Rotation paths and how fast each direction turns (degrees a step)
Each turn is a multiple of 5 degrees from 10 to 175, or 0.
path 1
-3.76, -0.81, 3.80, -2.87, 3.35, 0.56, 1.90, -1.71, 0.54, -1.10, 3.04, -1.31, 0.09, 0.70, -0.43, 3.63, 0.38, 1.89, 0.45, 2.49, -2.22, -0.24, 0.13, 1.50, 0.67, 1.05, 1.35, 0.18, -3.87, 0.66, 0.99, -0.61, -2.01, -0.93
-2.68, -0.63, 4.26, 1.85, 1.59, -0.90, 1.56, -2.04, -0.18, -0.56, 2.50, -2.96, 0.10, 2.63, -2.65, 2.15, -0.78, 2.05, 0.44, 2.76, -2.06, -0.33, -2.77, 0.95, 1.10, 0.71, 0.86, 0.11, -4.56, 1.22, 1.77, -0.51, -0.68, -0.62
-1.52, -0.10, 3.37, 0.61, 2.01, 0.17, 1.28, -2.13, 1.56, 1.77, 4.79, -3.00, 0.05, 0.25, -0.63, 3.23, -1.96, 0.92, 0.48, 2.00, 0.32, 0.67, -2.53, 0.61, -1.14, 1.19, -0.60, -0.84, -3.24, 1.65, 2.36, -1.62, -2.69, -1.74
-2.33, -0.87, 1.51, 0.00, 2.29, 0.18, 1.47, -2.87, -0.43, -0.62, 3.42, -2.22, 4.72, 0.59, -1.25, 2.92, -2.45, 1.60, 1.20, 3.06, -0.74, 1.16, -2.08, -0.52, 0.11, 0.88, -0.82, 1.45, -2.09, 1.72, 2.62, -2.21, -1.37, -1.70
-0.47, -0.15, 2.05, -0.98, 3.27, 0.19, 1.95, -1.72, 1.14, -1.36, 3.05, -2.22, 3.90, 0.04, 0.18, 1.49, -0.46, 1.26, 3.14, 1.30, -1.04, 2.18, -2.67, 2.75, 1.02, 0.03, 0.06, 0.26, -4.44, 1.53, 0.25, -2.61, -2.09, -1.02
-1.51, -0.09, 0.42, -0.43, 3.18, 0.70, 1.04, -2.94, 2.66, 1.51, 1.03, -3.12, 1.74, 1.21, -2.17, 1.79, 0.49, 1.78, 1.56, 2.56, -2.41, 2.86, -1.04, 1.71, 2.06, 0.90, -0.78, 1.27, -4.29, 1.98, 1.35, -1.50, -1.50, 0.37
-1.52, -0.36, 0.13, -1.10, 0.15, 0.79, 1.62, -3.40, 2.17, 1.26, 3.16, -2.30, 0.68, 0.04, 0.48, 2.27, -1.38, 1.64, 1.86, 2.96, -3.20, 1.75, -2.17, 0.65, 0.96, -1.11, 0.58, -1.23, -5.28, 2.54, 2.19, 0.11, 0.01, -0.21
-0.31, -1.47, 0.05, 0.80, 2.25, 0.78, 2.51, -1.53, 2.19, 0.91, 4.58, 0.38, 1.89, 0.44, -1.05, 2.62, -1.81, 1.60, 0.88, 3.83, -4.13, 1.62, -0.76, 0.21, 0.25, -0.39, 1.33, 0.37, -3.61, -0.55, 2.46, -0.14, -1.95, -0.15
0.22, -3.80, 1.55, 2.17, 2.52, 1.06, 1.32, -1.19, 0.17, 1.88, 3.07, -1.11, 2.81, -0.03, -1.21, 1.16, -0.88, 2.04, 1.63, 2.37, -2.32, 3.55, -2.79, -0.11, -0.33, -0.11, 1.54, -1.13, -4.45, 0.55, 0.91, -1.78, 0.43, -1.01
-1.78, -2.41, 1.06, -1.37, 3.89, 1.27, 2.32, -0.29, 1.26, 2.71, 2.86, -1.65, 2.50, -1.09, -2.00, 3.03, 0.11, 0.72, 1.65, 2.30, -1.02, 3.97, 0.82, -0.05, -0.74, 0.50, 1.09, -1.56, -3.74, 1.57, -0.17, -0.86, -0.65, -2.08
-2.51, -1.34, 1.18, -0.12, 0.72, 0.48, 2.47, -0.91, 0.74, -0.78, 2.03, -2.32, 3.08, -0.30, -3.23, 1.35, 0.72, 1.03, 3.01, 4.24, -1.81, 2.00, 0.40, -0.56, 0.83, 0.19, 1.48, -0.86, -4.80, 1.05, 0.22, 0.35, 1.65, -2.66
-0.81, -1.51, 2.46, 0.36, 1.12, 1.68, 1.25, -1.34, 3.72, -0.54, 3.77, -1.77, -0.34, -1.18, -1.02, 1.38, 1.60, 1.20, 2.88, 3.92, -1.07, 1.35, 0.22, 0.77, -0.17, 1.55, 1.94, -0.84, -5.34, -0.97, 0.90, -0.36, -0.96, -2.13
-2.68, -3.64, 2.67, -0.13, 1.71, 2.07, -0.24, -3.28, 0.66, 0.57, 2.36, -1.59, 0.09, 0.16, -1.15, 2.37, 0.97, 3.06, 0.54, 4.20, -1.91, 1.10, -0.08, -0.92, -0.11, 2.36, 1.50, 0.76, -3.63, -0.19, 2.37, -0.85, 0.70, -1.10
-3.16, -2.76, 4.56, -2.11, 2.56, 0.75, 1.76, -1.35, -0.98, -0.56, 3.74, -0.84, 0.47, 0.01, 0.33, 3.12, -0.48, 2.05, 0.66, 2.03, -1.77, 0.24, -1.19, 0.62, -0.69, 0.30, 2.57, -1.45, -4.09, 0.63, 0.67, -0.63, -0.62, -1.72
-2.86, -1.21, 4.53, 1.46, 3.36, -0.65, 2.14, -0.38, -0.35, 0.00, 2.73, -2.18, 1.11, 2.07, -3.93, 2.97, -0.40, 1.28, 0.55, 2.75, -1.29, 0.20, -0.62, 0.58, 0.43, 1.42, 1.09, 0.26, -3.38, 0.26, 0.88, -0.53, -1.48, -1.45
-2.20, -0.40, 4.11, 1.15, 0.82, 0.01, 1.05, -2.06, 0.63, 0.55, 3.33, -4.44, 0.82, 0.08, -1.73, 2.26, -0.60, 0.83, 1.88, 2.24, 1.31, 0.76, -2.42, 0.45, -0.63, 1.51, -0.24, -1.28, -4.09, 2.27, 1.38, -1.55, -0.65, -2.86
Directions:
0.67, -0.94, -1.15, 0.19, -0.14, 0.55, 0.30, 0.55, 0.52, 0.80, -0.07, 0.75, 0.21, -0.64, -0.28, -0.38, 0.40, -0.07, 0.42, 0.44, -0.85, 1.19, 0.78, -0.55, -0.16, -0.56, 0.86, -0.70, -0.51, -0.45, -0.40, 0.61, 0.94, -0.03 | 25
-0.78, 0.71, 0.31, -0.56, 0.51, -0.70, 0.68, 0.61, -0.23, 0.52, -1.04, -0.74, -0.50, 0.65, -1.09, 0.22, 0.54, -0.39, -0.02, -0.66, -0.34, 0.25, 0.40, 0.59, 0.72, -0.47, 0.00, -0.66, -0.68, 0.94, -1.02, 0.57, 0.28, 0.30 | 80
0.08, 0.57, -0.52, -0.42, -0.13, 0.25, -0.07, -0.02, 0.60, -0.86, -0.48, -0.76, 1.30, -0.82, -0.32, -0.50, 0.80, -0.47, 1.26, 0.20, 1.21, 0.57, 0.63, 0.21, 0.29, 0.52, -0.63, 0.41, 0.05, 0.20, -0.53, -0.61, 0.11, -0.85 | 60
